In the rows, zero is written as 128.
Named moves come first, each a turn or a mirror and shown by rows before and after it. Which of them, in which order, take the first row of each pair that follows to the second? Write the first one first, as in the answered first pair.
J_491 (before -> after):
[115 119 171 125 101 119 128 145 152 116 104 119 131 154 122  95  84] -> [129 114 185 149 101 124 135 130 128 133  94  85 132 110 122  99 114]
[ 99 160 116 119 147 167 110 136 132 153 106 112 123  92 130 138 167] -> [ 81 160 103 106 152 154 117 140 149 139 116 134 115 137 124 136 140]
[156 137 143 138 108 143 118 149  83 128 130  84 126 103 105 144 152] -> [117 140 123 110 113 121 112 159 132  96 150 130 120 180  97 132  97]
J_246 (before -> after):
[108 135 133 113 136 142 131 128  99 145 118  97 121 127 118 110 155] -> [143 136 140 141 141 144 140 131 114 151 108 111 134 112 142 107 160]
[142 102 174  85 100 127 111 114 147 129 111 108 109 115 106 145 130] -> [141 103 168 101 100 122 113 117 142 130 100 107 108 101 110 151 140]
[156  90 149 161 152 137 167 114 188 126 122 179 118 105 193  84 137] -> [148 130 139 120 135 140 119 178 172  85 136 168 112 198 142  80  96]
J_544 (before -> after):
[122 117 113 119 145 133 160 115 125 166 101 136 108  71 143 125 153] -> [169 120 125 146 132 136 150 137 134 151 100 154 122  80 154 119 129]
[147 135 132 129  89 115 100 156  92  97 138 106 131 143  85 166 112] -> [118 138 126 113  91 114 104 155  87  99 140  96 115 140  76 167 117]
[144 102 116 168 127  98 136 110 179 109 120 189 171 147 175 136 103] -> [149 128 116 122 143 136 121 146 158 106 116 164 138 207 162  76 107]
Now pairs of rows:
Between the rows of a pair lie 2 to 3 moves.
[133 121 126 114 147 165 134 141 113 125 105 102 122 117 170  68 143] -> [121  91 119 144 151 108 148 106 151 109 118 149 143  80 189 122 113] | J_491 then J_544 then J_544
[140 132 132 146  93 102 102 148 100 120 136 108 141 119  85 181 134] -> [137 112 134 159 120  92 132 111 127 129 132 134 154  83 124 177 141] | J_491 then J_246 then J_246
[129 166 154 162 103 150 111 146 146  55 151 136 145 209 100 115 105] -> [ 41 143 115 142 122 109 131  71 155  82 179 130 148 124  82 172 128] | J_544 then J_544
[159 136 179 184 158 138 154 122 152 159 100 133 141  84 211  87 138] -> [ 74 163 130  98 154 126 127 156 169  94 134 147 119 208 149  71  81] | J_491 then J_246
[124 109 128 126 159 140 146 102 139 153 120 115 127  94 157 108 156] -> [148 129 122 113 145 145 138 133 153 135 129 141 125 155 165  84 127] | J_544 then J_544 then J_491
[164  88 121 153 110 110 116 123 134 110 119 144 151  56 160 162 111] -> [135 132 105  86  98 132  79 169 118  81 118 122 114 155 107 118  97] | J_246 then J_544
[ 74 119 102 108 147 107 141 104 156 121 149 128 113 126 126 145 137] -> [150 114 152 166 126 119 130 128 126 128 135  97 131 101 115 174 143] | J_544 then J_246 then J_491
[141  96 127 141 165 127 144  94 135 166 113 149 126  41 184 142 167] -> [178 121 124 134 156 140 126 160 191 119 120 202 130 158 181 105 109] | J_544 then J_491
[ 83 122  99 115 172 112 109 141 146 120 109 160 107 189 123 115 135] -> [ 94 109 109 136 178 118 134 107 128 164 104 134 111 110 151 136 188] | J_246 then J_491
[104 110 135 139 131 121 148 122 199  97 146 175 136  94 178  94 103] -> [155 120 164 155 129 154 140 130 153 121 128 121 130  60 181  68 152] | J_544 then J_491
[133  83 130 150 167 134 150  98 165 150 119 163 120  93 197  97 143] -> [186 139 159 122 106 151  90 196  97 109 112 107 115 186 127  95 108] | J_246 then J_491 then J_246
[ 95 123 112  96 129 126 127 124  83 141 147  84 107  97  84 119 145] -> [ 91 113 103 126 116  73 130 119 132 112 162 157 133 128  86 145  80] | J_544 then J_491
[158 145 155 144 116 135  89 119  88 131 141  71 112 112 119 164 131] -> [115 133 129 129 125 120 103 103  91 130 144  75 121  86 112 168 129] | J_491 then J_544 then J_491
[ 96 145 108  82 129 162 115 132  94 138 138  97 103 131 103 105 157] -> [ 89 118 102 120 146 119 152 107 168 132 143 178 129 126 166 119 109] | J_246 then J_491 then J_544
[109 105 149 159 137 115 154 107 172 121 121 153 105 126 173 132 102] -> [145 119 171 170 136 147 153 132 136 132 102 126  95 111 174 105 131] | J_544 then J_491
[134 123 133 149  87  75 121 111 111 142 142 118 159  85 109 212 129] -> [111 136 124  95 118 137 126 124  78 172 125  80 119  77 123 129 188] | J_544 then J_544 then J_246
[103  90 121 110 158 199 157 108 165 168 127 145 109 119 217  51 166] -> [ 77 124 100  54 111 185 117 158 151 109 150 142 100 225 134  68 101] | J_544 then J_246 then J_246
[139 115 142 168 137 135 158 134 152 146 121 143 139 106 167 120 137] -> [116 119 125 124 142 137 147 150 168 128 122 147 122 161 147  93 116] | J_491 then J_544
[135 126 135 139 125 117 122 123 155 128 137 152 146 125 148 135  96] -> [145 137 138 132 110 128 104 143 126 112 128 138 142 151 135 141  93] | J_491 then J_246
[174  96 143 153 130  93 165 121 162 132 138 137 175 151 139 146 130] -> [170 116 143  97 122 140 142 142 111 135 130  78 139 177 104 109 151] | J_544 then J_491 then J_246
[102 130 126  87 125 134 110 167 143 111 117 139 103 194 104  95  99] -> [ 98 107 127 110 131 121 131 110 104 150 119  89 105  66 105 154 156] | J_544 then J_491
[173 102 161 185 124  78 150 125 107 133 109 117 118  67 147 166 154] -> [191 106 163 178 120 110 143 140  81 140  95  94 102  77 141 143 176] | J_491 then J_544 then J_491
[136 145 120  74 170 166 150 159 135 107 140 142 121 182 145  55  93] -> [132 122 127 120 149  89 156 140 167  80 160 186 162 151 130 141  49] | J_544 then J_544 then J_246
[158  86 136 182 125 116 140 124 109 126 131 153 147  65 162 156 132] -> [181 109 141 171  93 132 115 172  93 106 139 137 142 124 119 155 110] | J_246 then J_491
